One turn moves each row of this set onto another row. After a few examples, where does it send each row asked below?
q511: [ -6 -27  26  -5   9 -10   9  -7  -8 -16  11  -3 -16]
q467: [ -4  -6  17 -17  -4  -4  20   1 -10   1  27  -3  13]
q290: [ -6 -15   9 -37  12  -1  -1   0  -7  -9  10   9   0]
q312: [-16 -10  19   5   4 -13  -5   7   0 -14  27  -7   8]
q490: [ -1 -26  22  -2  14 -11  18   3  -9  -9   8   1  -8]
q171: [-13 -24  25  -9   4  -2 -17  -1 -11 -10  18  -3  12]
q895: [-11  -1  17  -6 -24  -6   4  -4  -3  -5   7  10   4]
q306: [-12  -3  15 -17 -13  -4 -17   4  -1 -10   4  -9  15]
q57: [ -3 -13  15 -30  25  -7   2   1  -7 -11   5   5   5]
q358: [ -2  15  14  -7 -15  -9   3  -3  -4  -9   4  -5   7]
q908: [ -6 -14  19 -18   6 -15  11 -15  -4 -22   9   9 -11]
q414: [ -3  -5  13 -11   1  -2  -9   0 -19   1  24  -7  18]
q614: [-18  -7   9  -7   6   1  -2  -9  -4 -18 -12  -3 -10]
q558: [  4  15  11  -7  12  -9   0  -3 -15  -5   4  -3   0]
q613: [-11 -10   6 -13   3   8   2  -9   0  -5 -12   1 -10]
q302: [  3  -1  15  18   3  -4   1  -4  -7 -10   9   0   6]
q509: [ -2 -20   3 -11   9  -7  -3  -7 -10   4  -2   0 -16]
q28: [  4  -2  -1 -10   3 -11   3   0 -18  -1  11  -5  21]
q947: [ -7 -14  20   7  -7  -4   9   5   7  -9  19  -3  17]
q23: [ -5 -14  13 -11 -13  -2  24  -1  11  -8   8  -2   5]
q280: [-22 -19  14 -17  23  -6   5  -1   1  -7  -2   3   6]

q558 goes to q23
q290 goes to q614
Now these:
q414 goes to q358
q895 goes to q312
q613 goes to q511
q306 goes to q302
q280 goes to q509

One turn moves each row of this set onto another row. After a few examples, where does it send each row asked below?
q572: [  2  10   2  22   7 -12  28  -1  10 -14   9  13  -5 -16 -18   9  -9 -36]
q729: [  1  -3  -5  25 -16   8  11  -3  -2  -9 -11  11 -15  -2  14  -3 -10 -19]
q135: [  7 -14   3  26   9  -6  21  -7   9 -13  -7   8   2 -20  -7 -13 -17 -29]
q142: [  4   8   4  -2   3  -5  11  -7  -4 -18 -14  -8  -2 -16  -8 -13 -24  -8]
q272: [  3  20  -8   9  -7 -20   9   8   5  -8  -6   3 -15 -19  -6   9 -10 -18]
q981: [  3  31   5  26  -6   7   4   0   3  -5  10   9   5 -16  10  -5 -22 -15]
q991: [ -4   6  15   8   0  13  30   9   1 -23   2  19  -2 -21 -19  -7  -8 -13]
q73: [  4   8   3   9  -5   3  15  -4   5  -8 -22   5   5 -25  -4 -19 -12  -6]
q923: [  7  22  -4   6  -2 -22  10   2   6  -6   0  12  -9 -23 -10  11 -13 -16]
q402: [  1 -10  14  11 -10 -19  14   1   0  -2  16  11 -12  -7  -4   3 -16 -24]
q773: [  1   8  14  22  -2   9  17  -1   4  -4  17   6  11 -10  -8  -3 -23 -36]
q943: [ 16   6   5   9  -6  13   9  -5  -6  -6  10  31   5 -12  -6   2 -18 -10]
q274: [ -6  -9   0   8  -7  -3  16 -14 -16 -14   4  13  -7 -24 -20  -9 -15  -2]
q652: [-10  13  -8  21 -10  -1  12   3 -18 -20  19   6 -18 -16 -15   5 -11 -10]
q193: [ -9   5  20  26  -6   9  20 -13 -15 -15  13  18  -4 -13  -2  -5 -26  -4]
q862: [  2  31  13  16   3   9  14  -6  -5 -19   6  -4   5  -8   0 -11 -23  -8]
q651: [  8  -9  -4  17   6   6  14   1   5 -13  -2   4   9 -24 -18 -16 -15 -28]
q494: [ -3   2  13  30  -1   7  16   6   7 -10   3   1  -1  -7   4  -2 -28 -39]
q860: [ -2  10  -6  20   4  -1  21  14   7 -21   2   2  -9 -17 -18   7 -11 -37]
q91: [ -8  -6   3   0 -11  -2   4  11  -2 -10  11   8 -13 -17  -7   2 -26 -28]
q364: [ 15  -4  -1  28  -6  -7  21  -7   0 -10  -9  21 -14  -3   5   1   0 -11]
q680: [ -5  -2  -9  34   1   6   7   3   1 -24  12  11 -12 -21   9 -15 -15 -21]
q155: [ 17   9   9  19  -6  -4  22  -4  -3  -7   7  31  -6  -2  -3  12  -7 -12]
q264: [ -6  11 -13  11 -16  17  10   5  -2 -16  -7  14 -15 -10   1   6 -11 -22]
q958: [ -1  26  14  25   4   1  19 -12  -1 -20  -1  -4  -3  -4  11 -10 -23 -11]
q326: [  0 -16   4  18  -4  -9  16  -1 -16 -20  -8   7 -18 -16 -10  -7 -18  -1]
q486: [ -4   8   3  28   0 -13  17  -1 -14 -23  15  17 -24 -14  -7  12 -19  -8]
q965: [  6   8 -14   4  -6  18   8   0  -4 -16  -2  25  -3 -21 -11   0 -12 -13]
q765: [ -9   3  13  28 -13  15  15   4 -18 -17   6   2 -10  -7   0 -10 -21  -5]
q62: [  7   5  10   4   4 -16  18 -18  -2 -12 -10  -4  -1 -12  -6 -13 -19  -6]
q107: [  6  27   9  34  -5   1   7   4   4  -6   4   6  -1 -10  16  -4 -21 -14]
q909: [-11   0  15  21  -5   2  37   1   6 -21  -7  13 -14 -13  -5  -9  -2 -17]
q66: [  9  27  -5  12   8 -20  10  -8  -4 -18  13  -1  -7 -13  -9   2 -15 -12]
q682: [ 11   1   1  32   6   1  11   1  -2 -17  27  20   0 -19  -3 -13 -11 -13]
q412: [ 11   6  11  14   0  -5  19  -6   6  -7 -21  11   5 -23  -2 -15 -15  -3]
q603: [  1  24 -10  14   7 -17   7  -4  -2 -24   2  -7 -16 -13  -1   2 -20 -16]

q729 goes to q264
q135 goes to q494
Now these:
q862 goes to q66
q272 goes to q73
q991 goes to q682
q765 goes to q652

One turn moves each row of this set onto another row. After a few examples, where does it send each row asked below?
q705: [-32   6   3 -10   7  -3   9 -28  13  -3 -25   0 -20  -5 -18  29   5  -5
  -8 -12  -6  -3 -10  -4 -12   7   4 -11]
q21: [-20   5  13  -6  -1   3   7 -23   2  -2 -12   6 -19   3 -18  24  -4  -9
 -10 -21   2   6 -11  -9 -19  15 -17 -12]
q871: [-18  15   7   7   8  12 -11  -9  -2 -16   4  14 -13   9 -10   8  11  10
 -12  -7   2  -6 -11 -13 -17  10 -17 -10]
q555: [-22  19  -6  11   9   8  -2  -7  24  -3   4  23 -14   1   0  11  20  11
 -12   0 -11  -9 -14  -9  -1   2   8  -4]
q301: [-21   8  12  -7  -5   9  10 -16  18   7 -18  22 -23   1 -14  22   6 -13
  -5 -13  -7   4 -16  -8  -5  10  11 -18]
q268: [-23  13  -6  -5  11   7  10 -13   9  -7   1  15 -14   8 -23  10  28  10
  -9   0  -9  -5 -13  -6   1  15  11  -8]
q253: [-19   5  -4 -25 -10 -13  -3 -23  21   4  -4   6  11   5  -9   9 -11  13
   2   4 -19  19 -14  -5  -3  11  -7  -5]
q537: [-30   9   8   6  -2   4  -3 -24  19   2  -5   7 -20  -5  -6   9 -14  -9
 -14 -14   1  -1 -13 -11 -17   6  -1  -9]
q970: [-22 -14 -16   0  -9  10  -1 -12  26   4   5  -3   3  -3  -7  11   5   2
 -22 -19 -31   6   2 -22  -5   1  -6  -4]
q863: [-14 -18 -11  -5  -9  23   2  -7  27  -3  -7   2   3   3 -13  14  10   2
 -14 -15 -34  11  -2 -23  -4   3  -6 -12]
q379: [-14   6   4 -21  -9  -5  -5 -15  17   6 -13  14  10   6  -7  13 -14  10
   8   5 -24  23 -18 -11  -1   6  -7 -12]
q984: [-23  16  12 -27 -13 -10 -21 -21   9  -5 -13  11   0   5 -11   9  -7  11
  -7   2  -8   8 -13  -1  -5   9  -8 -15]
q847: [-24   2  11  -6   5   7   6 -22  -2  -6  -3  -7   2   2  -3  16  20   2
 -22 -18 -23 -11  -8  -1   0   0 -11 -31]
q233: [-25  19  -1   7   4   7  -7  -8  13  -3  10  23 -16   3  -5   3  16   6
 -15  -2  -3 -10 -13 -10  -6   7   8  -8]
q468: [-20   8   0 -24  -7 -10 -13 -18  20  -1 -21  10   9   1  -1  20  -9  13
   7   6 -22  14 -15  -7  -6  -1  -6 -12]
q575: [-16  11  -9  -4  14   7  15 -12  13 -10  -3  14 -12   9 -20  21  32  15
  -8  -2 -13  -3 -12  -4   2  14  -1  -4]
q329: [-18 -12  -8  -3  -7  17  -6  -4  22   0 -18   6   2  -3  -4  27  13   0
 -13 -17 -36   5   0 -24  -5  -7  -4 -15]
q821: [ -4   3   0  -3  -7  15  -4  -3  25   3   1  18   1  13  -2  13  -2  17
   5   8 -19  18 -17 -10  -3   9 -15  -5]
q928: [-17   1 -14  -5  -7  14 -11   0  19  -3 -10 -15  -8  -4  -7  28  17  -7
 -22 -12 -22  15   0 -20  -5  -3 -14  -6]
q343: [-22  18  12 -26 -15 -13 -16 -18  10   7  -5  17  -1   5 -11   8  -7   6
  -9   1 -11  10 -14  -1   2  11   0 -13]
q527: [-26  15  15 -20  -6  -9 -19 -19   5   1 -20   9   0   2 -12  12 -15   9
  -3   4 -15   9 -15  -6  -1   3  -5 -15]
q182: [-14  10   1 -30 -14 -14 -12 -18  14  -1 -12  14   9   5  -1  22  -2  12
   3  -1 -15  15 -12  -4 -10   6 -15 -12]
q465: [-25   1   9   1   1  15   3 -22  10  -5   6  -5   1   1   0  -2  11   2
 -23 -13 -23 -10 -12  -4   1   1  -4 -30]
q211: [-16   9  -3  -1   2 -14  -3  -9   8  17   3  11   3   3   5  34  -3  13
  -3  -3 -19  12  -7  -7  -3   2 -20   5]
q782: [-25   3  12  -3   4  12   7 -18   4  -2  -7   0   0   0   0  15  21  -1
 -19 -14 -28 -11 -11  -3   5  -3   1 -34]
q188: [-19  12  -1 -23 -12 -20 -10 -19  16  11  -2  13   9   1   1  17 -10   8
  -2  -2 -17  16 -12  -6  -5   5  -8  -6]
q819: [-18   9  -9  -7   1   2  -8  -7  32   3 -15  15  -1   1   6  27   8  19
   6  12 -24   4 -13  -4   0  -5   3  -4]
q470: [-31  13   3   9  24   3  -3 -15  -7 -12 -12   1 -11   1 -16  19   7  11
  -8  -3  -8  -8 -11 -15 -11   2 -10  -6]
q77: [-17   1 -16  -3 -10  15  -8   0  24   2  -1 -13  -9  -4  -7  20  15  -9
 -24 -12 -22  17  -2 -20  -1   0  -8  -4]
q9: [-19   3 -13  -3   3  -3  -4 -18  23  -2   5  -6   5   5  -4  12  -8  24
  -3   7 -15  10 -11  -4  -8   8 -20   7]
q275: [-15   2 -13  -4 -11  14 -11   1  20   0  -2 -12  -8  -3  -6  24  16  -9
 -24 -15 -20  16   0 -20  -5   0 -15  -5]
q140: [-22   3   3 -11  -8  15   5 -25  28 -11  -9   8 -21   3 -18   5   3  -4
  -9  -9   2   1 -16  -4 -16  18   3 -14]
q282: [-26  12  -4  14  24   5  -2 -16   6 -15  -5   0  -8   2 -10  17   7  17
 -11  -3  -9  -7 -11 -12 -11   3 -18   1]
q456: [-15  -1 -15  -5  -8  19  -4   0  24   0  -5 -13  -8  -2 -12  21  17  -8
 -21 -10 -25  19  -3 -20   1   1  -8  -6]
q985: [-16   0 -12  -3  -6  18  -7   2  20   1 -11 -12  -8  -4  -9  27  16  -9
 -19 -11 -26  18  -3 -21   0  -3  -9  -7]
q80: [-16 -11 -10  -5 -13   5  -4  -9  15   5   5   3   3  -1  -3  24  12  -2
 -24 -27 -26   6   6 -21 -10   1 -17  -7]
q74: [ -8   5  -8 -21  -2  -6   1 -11  15  -2 -11   9   2   9  -5  38  20  21
   3   2 -17   9  -7   2  -5   9 -19  -3]
q996: [-20   1  12  -4  -1  20   7 -17  10  -6   0   1   0   5  -3   4  20   0
 -19 -12 -25  -7 -14  -3   4   3  -1 -35]
q212: [-19 -11 -13 -10  -9   6  -8 -10  18  -6 -12  -1   2  -3  -4  31  20   3
 -19 -22 -28   0   6 -18 -12  -4 -13 -11]
q263: [ -9  14   3  11   6  17  -5  -5  11 -14   7  20 -11  11  -6   9  13  12
 -11  -7  -3  -1 -14 -13 -12  11 -20  -7]
q870: [-22  12   6   5  20   6  12  -7  -9   3  -9  16 -13   7 -22  24  16   4
  -5  -4 -15   0 -14 -15   3   8   1  -9]
q437: [-22  11  14 -25  -6  -8  -8 -19   3   4 -17   9   1   7 -22  12 -12   9
  -2   4 -17  16 -16  -5   4  11  -5 -14]
q325: [-27  14   7 -27  -8 -14  -8 -23  11   6 -10   8   0   4 -19   8  -8  10
  -6   5 -16  11 -14   0   6  12   4 -11]
q534: [-23   3  14   2   1  10   4 -20  -1  -1   7  -4   1   2   1   7  11  -1
 -24 -19 -21  -8  -9  -5  -1   1 -13 -29]
q833: [-18  13   3  13  22   3  12  -7  -3   4  -6  16 -10   5 -13  31  13   7
  -7  -8 -18   1 -13 -15   2   4 -11  -3]

q537 goes to q705
q188 goes to q468
Now these:
q970 goes to q212
q9 goes to q74
q996 goes to q534
q263 goes to q833
q275 goes to q985
q233 goes to q470
q343 goes to q527

One turn moves each row of this set onto another row. After a few examples, where does it send each row asked below?
q200: [ 33  -9   2 -15   8   6   9  18   8   1  -6  14   8   8  -3]
q673: [  8   3   2   1  10   6 -18  -5  20   6  -9   8   4 -19   5]
q946: [ 15 -10  10 -15 -15  -1  -5  -2  -9  22   0  16   1  -1 -10]
q323: [ 13 -13   2   9  10   9 -12   6  -6   1  10  15   8  -3   0]
q466: [  4   1   7  -5   4 -19 -10   4  23  12  -8  17  21  -9  -3]
q133: [  8  -5   6 -16 -21  -1  -7   0   0  21   4   9  -3   1  -8]
q478: [ 13  11  25 -10 -11  20 -12   9  16   6  -5  16   6   5   3]
q754: [  7  12   1   0   2   4  -2  11  19   6  -9  10   1 -23   4]
q789: [ 20  -6  23 -19  -5   4  -9  -8  14 -10  -8   2  16  -2   1]
q521: [ 16 -11  17   0  -4  -8 -28   8   9  -7  10   8   3  -1  11]
q972: [ 16  -5  30 -18  -5  -3  -8  -1  16 -11   1   7  14  -5   8]
q548: [39 -6  3 -8 -1  6 -9 21 22 18 -7 11 10  4  1]
q500: [ 13  -8  11 -20  -9  -6  -5   6  -4  22   5  19  -3  -6 -15]
q836: [ 26 -12   6 -14  11   5  16  17  12  -2  -1  12  13   8   0]
q237: [ 20  -8   4  -2  -2  -5 -26  16   2   2   3   9   2   1  20]
q331: [  2  -8  -2 -21  -1  -5   4  19  12  17 -10  12  -3   7  -5]
q153: [ 35   0  -6 -10   1  -6   1  21  20  15   0   6  10   9   1]
q974: [ 14  -5  28 -21  -4   1 -10  -3   9  -4  -1   1  20 -11   7]
q430: [  5   0  -4 -25 -11  -3   0  17   4   9  -3   0  -5   2   4]
q941: [ 13  -4   8   5  -4  -2 -23  14   1  -5   6   1   0 -11  13]
q387: [ 21   5  22 -18 -11  13 -20   1  10   2   1  18   1   7   7]
q368: [ 10 -13   4  10   9  11 -11   7  -4   5   4  11  20  -1   3]
q488: [ 13   3   8  -5  -2 -17  -1   6  29  17  -3  14  13 -20   3]
q721: [ 14   0  30 -20  -2   6 -14   6  16 -10   0   7  17  -3   9]
q394: [ 30 -11   7  -3   6   0  19  10  10   1  -2  15   9   8   6]
q945: [ 34  -4   1  -2   3  -7  -2  14  28  18   1  11   8   1 -11]
q753: [31 -5  4  3  9 -3 -1 21 22 17  1 -2 13  2  2]
q919: [ 10   5  23 -14 -11  14 -10  -1  10   2   6  17  -2  10  -7]
q241: [ 27  -7  11 -14   9   0  18  15   6   2  -8  18  15   3   1]
q809: [ 14 -12  21  -4  -2  -1 -23  16  -5  -2   3   6  -6  -5   9]
q158: [  7  -1  -4   8  13   1  -6   6  20  -3   2  13   1 -18   2]
q287: [  8  -2   4  -3  -1 -20  -3   3  19  22  -3  14  20 -12   5]
q269: [ 11 -10  -4  13   4   5 -16   8  -4   3   5  14   7   0   6]
q585: [  5  -2   7 -22 -16   2   6  19   9  10  -5  11  -8   6  -5]
q245: [ 11   0  -3   3   7   7 -10  10  29  10  -7  15   8 -19   3]
q510: [  8 -16   7   8   5  11 -10   8  -2   9  19   7  12  -2   3]
q999: [ 12  -2   6  -4  -3 -20  -6   0  27  17  -3  10  16 -15  -3]
q35: [ 12 -11   1 -28  -7  -6   8  15  13   4   1   4  -5  10  -6]
q826: [  8  -6   7 -12 -15  -5  -6  -1  -3  22   4  18   0   5 -14]
q769: [ 21  11  25 -18  -9   6  -4  -2  11   9  -3  14  -1  14   4]

q241 goes to q368
q35 goes to q158
Now these:
q826 goes to q999
q269 goes to q133
q585 goes to q245
q466 goes to q789
q754 goes to q478
q331 goes to q673

